Read these off the array that follows.
1) Which number is the entry just right of 405?
2) Which number is the entry just right of 611?
3) Which number is the 2nd largest entry?
4) Which number is the entry just left of the smallest entry?
[[528, 691, 695, 485, 326, 421, 546, 486, 608, 448, 551, 614, 452], [529, 625, 543, 485, 522, 454, 459, 464, 567, 413, 382, 684, 539], [394, 756, 413, 286, 502, 508, 363, 448, 310, 901, 591, 239, 452], [421, 419, 596, 553, 606, 427, 347, 437, 769, 639, 265, 537, 262], [696, 527, 472, 485, 522, 429, 459, 511, 479, 519, 444, 339, 655], [528, 527, 596, 378, 522, 508, 711, 607, 630, 393, 296, 396, 254], [469, 405, 740, 556, 668, 508, 447, 402, 567, 448, 335, 212, 412], [653, 406, 780, 322, 611, 704, 608, 552, 358, 523, 382, 643, 452], [381, 424, 539, 661, 408, 703, 561, 546, 567, 448, 462, 558, 412], [585, 664, 775, 635, 331, 508, 430, 536, 585, 380, 382, 499, 452]]
1) 740
2) 704
3) 780
4) 335

M =
array([995, 568, 538, 824, 364,  40,  42,   3, 399, 131, 432, 482, 973,
       538, 357])
What is the second largest entry?
Answer: 973
The 2nd entry from the left: 568
What is the second entry from the right?
Answer: 538
The entry just left of 568: 995
What is the third entry from the left?
Answer: 538
What is the entry just left of 40?
Answer: 364
The 1st entry from the right is 357

[[-0.9  0.4 -0.4 -0.9  0.6 -0.1 -1.7 -1.4  0.4  0.5 -0.5]
 [ 0.5 -0.3  0.1  2.5 -1.0  1.3 -0.9  0.9  0.0  0.1 -0.5]
 [ 2.6  0.8  0.0 -1.1  0.5  0.2  1.9  1.8  0.2  0.4  0.3]
 [ 1.5  0.3  0.4  1.8 -0.2  1.0  0.4  0.4  0.0  0.4  1.3]
 [ 0.2  0.7  0.0 -1.8  1.5  0.4  1.4  0.4  0.8  0.5  1.1]
 [ 2.5  1.0  0.1 -1.0  0.7  0.1  1.8  1.8  0.1  1.2  0.4]
 [ 0.4 -0.3  0.3  1.7 -0.1  0.6 -1.2 -0.9  0.6 -0.2  0.4]
 [ 0.4  0.6 -0.5 -1.2  0.8  0.0  0.4 -1.1  0.4  0.5 -0.5]
 [-1.5  0.4  0.3  1.7  0.0  0.8 -0.9 -0.8  0.4  0.4  0.3]
 [-0.8  0.4 -0.3 -1.0  0.8  0.0 -1.4 -1.2  0.9  0.7 -0.5]
 [ 1.7  0.4 -0.4 -0.5 -0.2  0.1 -1.4  0.7 -0.1  1.2  0.4]
 [-0.7  0.6 -0.5 -1.2  0.8 -0.2 -1.5 -1.2  0.9  0.6 -0.4]
 [ 1.8  0.2  0.6  1.3  0.4  0.8  1.8  1.9  0.2  0.2  1.2]
 [ 1.8  0.3  0.8  1.6  0.0  0.8  2.0  0.4 -0.1  0.3  0.4]
 [ 2.5  0.9  0.2 -1.2  0.7  0.1  1.6  1.6  0.2  1.3  0.2]
 [-0.3  0.7  0.3 -1.6  1.6 -0.4  1.1 -0.6  0.8  0.6  1.3]]
Rows and columns are numbered from 1.
The entry in row 1 and column 2 -> 0.4
The bottom-left entry: -0.3
The entry in row 2 and column 1 -> 0.5
The bottom-right entry -> 1.3
The largest entry: 2.6
The entry directly below the largest entry -> 1.5
Which number is the top entry of the column that holds the smallest entry? -0.9
The entry in row 3 and column 2 -> 0.8
Which number is the bottom entry of the column that holds the smallest entry? -1.6
The entry in the top-right corner is -0.5
The entry just left of 1.4 is 0.4
Which number is the entry at row 3, column 3? 0.0
Which number is the entry directly below the smallest entry? -1.0
Which number is the entry in the top-left corner? -0.9
The entry in row 1 and column 3 is -0.4

Read these off the matrix that follows.
1) Report the smallest entry.
2) Report the entry just right of -137.269.
3) Report the entry just right of 148.531.
4) Report the maximum.
5) Report the entry just right of 20.281.
[[  78.208   57.858    8.953 -138.311   94.279   -4.501   -5.577  -91.012
   -14.453  -19.546  -74.022   32.834   27.051   28.858]
 [ -52.521   26.582  -39.715 -133.324  -20.522  -14.167    8.684  148.531
    36.540  -90.454   23.912   27.595    6.492 -128.898]
 [  76.830  -51.413  -19.712   -1.675   94.915 -118.673  -31.154  158.077
    23.273   27.702    7.561  -99.933   52.350   77.691]
 [ -19.442  -30.804   35.101 -156.866   48.864 -137.269  -17.511  -61.339
   -88.929 -103.820  -49.025   91.611    5.539  -54.405]
 [  50.996 -172.486  -97.457    3.124  -12.328  -69.503   93.377  -53.095
    -8.504    2.196  -55.989 -126.971   56.518  -73.075]
 [-105.689  -20.558  -16.532 -186.788  -62.318  -27.779   -5.034  -59.645
   -74.704   56.882  -11.181 -122.420  -67.838  115.958]
 [ -42.575   10.410   68.664   -0.450  -36.128   -3.765  -44.473   36.049
   -27.304  -74.732  -55.512   -5.887   20.281 -111.185]]
1) -186.788
2) -17.511
3) 36.540
4) 158.077
5) -111.185

Questions about the array below. Rows and columns are numbered from 1.
1) What is the entry just right of the largest entry?
2) What is the bottom entry of the column that holds the smallest entry?
3) What is the entry just left of 16?
4) What is the entry in the top-left corner?
5) What is the entry at row 1, column 3?
-10,11,21,1,12,7,14,31,16,28,8,21,20
-38,10,10,37,-7,-10,9,14,3,8,-1,13,33
1) -7
2) -38
3) 31
4) -10
5) 21

Questions about the row below.
1) The entry just left of 1.350?
2) The last entry?
3) The 3rd entry from the left?
4) The entry just left of the smallest entry?
[-4.054 -4.282 -7.948 8.249 1.350]
1) 8.249
2) 1.350
3) -7.948
4) -4.282

Questions about the table below.
1) Read off the first entry in reading order.
2) Read off the entry just left of -258.
3) Read off the entry just left of 708.
4) Read off the entry just left of -523.
5) Read off the entry just right of 197.
6) Read off the second entry in reading order.
[[22, 76, 80, -15, 643, -688, -513, 344], [-74, -66, -581, -176, -51, -656, -644, 171], [778, 467, -104, 152, -163, -474, 556, 642], [156, 180, 742, -129, 763, 54, -488, 708], [282, 490, -478, 430, 40, -307, 360, 94], [-547, -336, 417, -55, 190, 786, 87, 469], [-122, -463, -93, -669, 58, 198, 197, -675], [732, 786, 490, -581, 651, 766, 663, 378], [47, 529, 448, 280, -663, 275, -141, -533], [-61, -258, 637, 493, 540, -48, 583, -183], [630, -246, 551, -702, -555, 100, -335, -121], [409, 4, -277, -634, -500, 733, 548, 340], [-741, 772, 494, 715, -201, -733, -7, -263], [-143, -180, -523, -211, 578, 540, -185, 465], [457, 603, 355, 745, 160, -362, -126, 643], [-75, -676, 311, -189, -295, -5, 438, 653]]
1) 22
2) -61
3) -488
4) -180
5) -675
6) 76

x =
[[4183, 5813, 4307, 5586, 4991, 6395, 9112, 5547, 5251, 5578, 4322, 3557, 3876, 6496, 6849, 4911],
 [5503, 7399, 3667, 4479, 5283, 3388, 4697, 8179, 6244, 4915, 6522, 4983, 5620, 6858, 4971, 6566],
 [1782, 5505, 5757, 3749, 6284, 3147, 4823, 6448, 3777, 4557, 7841, 6591, 4551, 7116, 4762, 5388],
 [8302, 3786, 5098, 3194, 5438, 9350, 5511, 8555, 5742, 5720, 5448, 7059, 6179, 4439, 5935, 6132]]
The entry just left of 5448? 5720
The 2nd entry from the end, reading row by row? 5935
The second largest entry? 9112
The bottom-right entry is 6132
The last entry in the row that holds the smallest entry is 5388
The entry just right of 5438? 9350
The entry directly above 3777? 6244
The 1st entry on the diagonal from the top-right corner? 4911
The 2nd entry on the diagonal from the top-right corner: 4971
The top entry of the column that holds the smallest entry is 4183
The entry just right of 3786? 5098
The entry directly below 4307? 3667
The entry just left of the largest entry: 5438
The bottom entry of the column that holds the smallest entry: 8302
The 3rd largest entry: 8555
The 3rd entry, reading row by row is 4307
The entry just right of the smallest entry? 5505
The entry directly above the smallest entry: 5503
The fifth entry, reading row by row? 4991
The entry just right of 9112: 5547
The entry directly below 6591? 7059
The smallest entry in the last row is 3194
The entry directly below 4322 -> 6522
The entry directly above 5448? 7841
The entry just left of 4991 -> 5586
The entry just right of the largest entry? 5511
The entry directly below 4479? 3749
The entry directly above 8302? 1782
The largest entry in the last column: 6566
The 3rd entry on the main diagonal: 5757
